Look-ups in named tables: a row name and a column name give one cell, copied from the table.

Ropul
|  | Novav | Bib | Samemed | Tuk |
|---|---|---|---|---|
| Navi | 4.884 | 4.731 | 2.950 | 5.035 |
| Bivife | 3.276 | 2.773 | 3.437 | 3.047 |
| Kor | 3.629 | 2.846 | 3.645 | 3.565 |
| Gopoku | 4.772 | 4.495 | 3.054 | 5.004 |
| Gir | 5.575 | 2.672 | 8.197 | 1.513 |
| Puv | 2.678 | 0.750 | 3.717 | 0.075 |
| Misesef | 4.704 | 4.459 | 2.542 | 5.074 |
| Fepa | 2.492 | 1.509 | 3.833 | 0.485 |
| Pinu | 2.805 | 1.863 | 3.230 | 1.358 |
| Gede | 1.696 | 2.825 | 0.615 | 3.038 |

What is the Tuk of Pinu in Ropul?
1.358
What is the Bib of Fepa in Ropul?
1.509
What is the Samemed of Fepa in Ropul?
3.833
What is the Bib of Gopoku in Ropul?
4.495
What is the Novav of Misesef in Ropul?
4.704
What is the Bib of Gir in Ropul?
2.672
What is the Samemed of Gede in Ropul?
0.615
What is the Tuk of Kor in Ropul?
3.565
What is the Novav of Gede in Ropul?
1.696
What is the Tuk of Gir in Ropul?
1.513
What is the Novav of Pinu in Ropul?
2.805

Pumogek =
,Vipelid,Rop,Gipa,Raz,Zevebuk,Nuvogav,Fiz,Tevimu,Mil,Bof
Sog,4.519,4.541,4.778,4.582,4.623,4.693,3.383,4.469,4.616,4.952
Tuvum,4.690,4.662,4.871,4.741,4.703,4.778,3.058,4.634,4.709,4.966
Fiditan,4.759,4.780,4.993,4.821,4.774,4.821,2.837,4.744,4.713,5.037
Nem,5.337,3.825,3.469,4.962,4.110,4.652,3.887,4.535,5.453,3.350
Bekis,4.229,3.488,2.595,3.851,3.321,3.323,6.812,4.036,3.928,1.948
Lep,4.705,4.773,5.018,4.854,4.829,4.927,2.816,4.722,4.703,5.145
Dipera,4.294,5.010,4.807,4.050,4.250,3.529,4.290,4.780,3.587,4.011
Lomono,4.129,4.936,4.725,3.782,4.088,3.233,4.708,4.633,3.414,3.874
Doditad,4.539,5.032,5.035,4.465,4.570,4.163,3.422,4.861,4.074,4.586
Sevemu,2.797,3.364,3.096,3.172,3.582,3.579,7.704,3.208,3.047,3.391
Kad,4.492,4.651,4.921,4.631,4.716,4.768,3.229,4.531,4.557,5.106
Tok,4.199,4.809,4.684,3.834,4.106,3.380,4.575,4.542,3.653,3.999

Bekis, Raz -> 3.851
Bekis, Vipelid -> 4.229
Tok, Mil -> 3.653
Nem, Tevimu -> 4.535
Kad, Rop -> 4.651
Bekis, Mil -> 3.928
Sevemu, Fiz -> 7.704
Kad, Zevebuk -> 4.716
Fiditan, Rop -> 4.780
Dipera, Nuvogav -> 3.529
Lep, Mil -> 4.703
Dipera, Rop -> 5.010
Fiditan, Nuvogav -> 4.821
Sevemu, Mil -> 3.047
Kad, Mil -> 4.557
Kad, Fiz -> 3.229
Sevemu, Gipa -> 3.096
Sog, Fiz -> 3.383
Tuvum, Raz -> 4.741
Dipera, Gipa -> 4.807

Fipido:
|  | Dib | Mamam | Gaso | Firepi | Vosumap | Lon | Vipirud | Pip |
|---|---|---|---|---|---|---|---|---|
| Vebigor | 37.81 | 62.78 | 40.91 | 71.22 | 39.47 | 32.52 | 77.10 | 61.55 |
| Pir | 58.76 | 78.94 | 35.46 | 36.64 | 25.38 | 7.28 | 63.97 | 73.31 |
| Fud | 15.74 | 23.78 | 67.64 | 52.01 | 75.11 | 70.09 | 41.69 | 30.22 |
| Nom | 80.42 | 48.07 | 3.32 | 52.71 | 0.40 | 36.30 | 38.42 | 41.03 |
| Sakoduz | 41.26 | 86.11 | 49.12 | 49.05 | 38.75 | 5.12 | 81.34 | 82.13 |
| Gobu | 10.29 | 45.27 | 88.80 | 31.60 | 90.34 | 47.54 | 49.66 | 52.38 |
| Reni | 45.32 | 53.32 | 33.02 | 76.48 | 32.98 | 41.49 | 66.25 | 52.06 |
| Sir | 19.90 | 43.89 | 79.43 | 24.09 | 82.03 | 44.34 | 40.09 | 47.98 |
| Zegi | 37.45 | 5.89 | 47.26 | 49.77 | 57.27 | 84.86 | 19.17 | 11.25 |
| Lomevan | 32.73 | 70.52 | 46.66 | 65.14 | 40.80 | 24.62 | 82.55 | 69.43 |
| Vuzipak | 35.45 | 86.56 | 58.14 | 48.30 | 48.05 | 6.04 | 83.15 | 84.90 |

Mamam of Fud = 23.78
Dib of Lomevan = 32.73
Dib of Sakoduz = 41.26
Gaso of Vuzipak = 58.14
Vipirud of Sir = 40.09
Mamam of Gobu = 45.27
Firepi of Fud = 52.01
Vosumap of Lomevan = 40.80
Row with the largest Firepi: Reni

Tarib.tsv
	Fum	Mur	Tol	Riv	Kedokib	Finisep	Ber	Sus	Gasa
Tek	47	66	82	22	22	53	63	36	45
Sut	84	22	72	31	71	59	37	36	68
Tetebif	82	41	57	32	81	55	62	36	56

Ber of Tetebif: 62
Ber of Sut: 37
Riv of Sut: 31
Tol of Sut: 72
Gasa of Sut: 68
Tol of Tek: 82

Table Fam
	Mub	Laz	Duf
Dabek	88.2	-89.2	-26.0
Gulofeb	12.5	-50.3	10.8
Zuver	99.9	-91.8	-35.0

Gulofeb, Duf: 10.8
Dabek, Duf: -26.0
Zuver, Duf: -35.0
Gulofeb, Laz: -50.3
Dabek, Laz: -89.2
Gulofeb, Mub: 12.5
Zuver, Laz: -91.8
Zuver, Mub: 99.9
Dabek, Mub: 88.2
Which row has the largest Duf? Gulofeb

Table Piregel
         Gevesif  Kag  Nikanuk  Pigupi  Bezisuf  Dis  Vokur  Sape  Kubuv
Batapu       202  207      208     242      185  185    194   169    167
Lufutup      175  180      179     213      193  194    191   182    205
Gat          205  189      179     238      189  185    197   179    188
Fumi         187  196      220     213      197  190    198   190    171
Duk          204  202      166     239      202  197    188   215    221
Luvalab      167  196      190     178      211  222    192   207    179
Gotun        193  186      128     174      191  203    181   180    222
Kizuv        192  207      167     152      187  213    204   181    171
Zom          184  196      218      40      181  185    191   166    180
Tifomo       184  192      207     207      203  180    187   207    181

What is the Bezisuf of Tifomo in Piregel? 203
What is the Pigupi of Kizuv in Piregel? 152
What is the Kubuv of Fumi in Piregel? 171
What is the Dis of Lufutup in Piregel? 194
What is the Pigupi of Fumi in Piregel? 213
What is the Gevesif of Lufutup in Piregel? 175
What is the Sape of Duk in Piregel? 215
What is the Vokur of Batapu in Piregel? 194
What is the Kubuv of Zom in Piregel? 180
What is the Vokur of Fumi in Piregel? 198
What is the Gevesif of Zom in Piregel? 184
What is the Vokur of Gat in Piregel? 197
What is the Sape of Gotun in Piregel? 180
What is the Bezisuf of Duk in Piregel? 202
What is the Bezisuf of Gotun in Piregel? 191
What is the Dis of Tifomo in Piregel? 180
What is the Sape of Gat in Piregel? 179
What is the Vokur of Lufutup in Piregel? 191
What is the Gevesif of Gat in Piregel? 205
Which row has the largest Sape? Duk

Dafuleb:
|  | Lak | Revose | Feb |
|---|---|---|---|
| Nir | 556 | 701 | 701 |
| Tisigul | 688 | 639 | -806 |
| Kuz | -124 | -803 | -854 |
| Zuti | 708 | 611 | -867 |
| Bez | -108 | 533 | 702 |
| Zot | -716 | -863 | 258 |
| Bagu | 416 | 593 | 494 |
| Bos | 14 | 678 | 726 |
| Tinuf | 723 | -24 | -803 |
| Tik | -771 | -824 | 463 |
| Fidoziz | -292 | 498 | 519 |
| Tuzesop | 400 | -874 | -904 |
| Nufefor | 698 | -847 | -840 |

Revose of Bez is 533
Feb of Bez is 702
Revose of Nufefor is -847
Feb of Tisigul is -806
Lak of Tinuf is 723
Feb of Fidoziz is 519
Lak of Tik is -771
Revose of Zuti is 611
Feb of Kuz is -854
Revose of Tinuf is -24
Feb of Zot is 258
Feb of Tinuf is -803
Lak of Tisigul is 688
Lak of Tuzesop is 400
Lak of Zot is -716
Feb of Nufefor is -840
Which row has the largest Lak? Tinuf

Mogumol:
|  | Ged | Mep | Puvafol | Zupa | Gigel | Tef | Kiba | Dov | Lun |
|---|---|---|---|---|---|---|---|---|---|
| Pupod | 6.84 | 3.39 | 5.65 | 2.42 | 4.47 | 3.76 | 5.32 | 2.37 | 1.75 |
| Sul | 1.92 | 5.54 | 3.63 | 3.37 | 5.88 | 6.73 | 3.80 | 4.83 | 6.09 |
| Rubiba | 2.59 | 2.19 | 7.38 | 5.80 | 3.40 | 3.94 | 6.86 | 3.34 | 1.83 |
| Lolut | 6.90 | 1.75 | 4.93 | 6.41 | 7.48 | 3.50 | 4.13 | 2.40 | 3.04 |
| Fusimi | 2.53 | 5.33 | 1.48 | 3.27 | 4.49 | 3.85 | 6.28 | 5.30 | 6.72 |
| Fibor | 2.15 | 4.30 | 0.91 | 3.82 | 4.43 | 2.65 | 6.22 | 3.11 | 5.62 |
| Sutogo | 3.79 | 2.27 | 3.28 | 3.16 | 5.71 | 6.47 | 4.67 | 1.51 | 6.61 |
| Fite | 2.35 | 5.75 | 5.60 | 3.21 | 1.48 | 2.65 | 6.65 | 6.92 | 6.60 |
| Ralife | 4.75 | 1.92 | 4.57 | 5.66 | 1.15 | 5.68 | 7.05 | 4.43 | 3.87 |
| Kaputut | 3.66 | 3.21 | 2.87 | 7.27 | 3.19 | 6.86 | 2.54 | 7.50 | 7.20 |
| Teziro | 4.47 | 2.61 | 4.25 | 7.43 | 2.40 | 1.07 | 1.90 | 6.92 | 2.31 |
| Digo | 3.13 | 6.38 | 3.13 | 7.61 | 5.87 | 5.35 | 5.85 | 6.64 | 6.21 |
| Mogireg | 3.91 | 7.24 | 2.93 | 5.56 | 5.19 | 2.34 | 3.30 | 6.49 | 5.03 |
| Lef | 1.33 | 1.15 | 0.97 | 2.02 | 5.40 | 3.40 | 1.55 | 6.29 | 5.88 |

Mep of Fibor: 4.30
Kiba of Sutogo: 4.67
Gigel of Sutogo: 5.71
Tef of Pupod: 3.76
Mep of Fite: 5.75
Lun of Digo: 6.21
Lun of Sul: 6.09
Mep of Fusimi: 5.33
Lun of Lef: 5.88
Mep of Sutogo: 2.27
Zupa of Sutogo: 3.16
Lun of Ralife: 3.87
Kiba of Fibor: 6.22
Ged of Pupod: 6.84
Ged of Sutogo: 3.79
Kiba of Teziro: 1.90
Kiba of Ralife: 7.05
Kiba of Lolut: 4.13
Kiba of Kaputut: 2.54
Which row has the largest Zupa? Digo

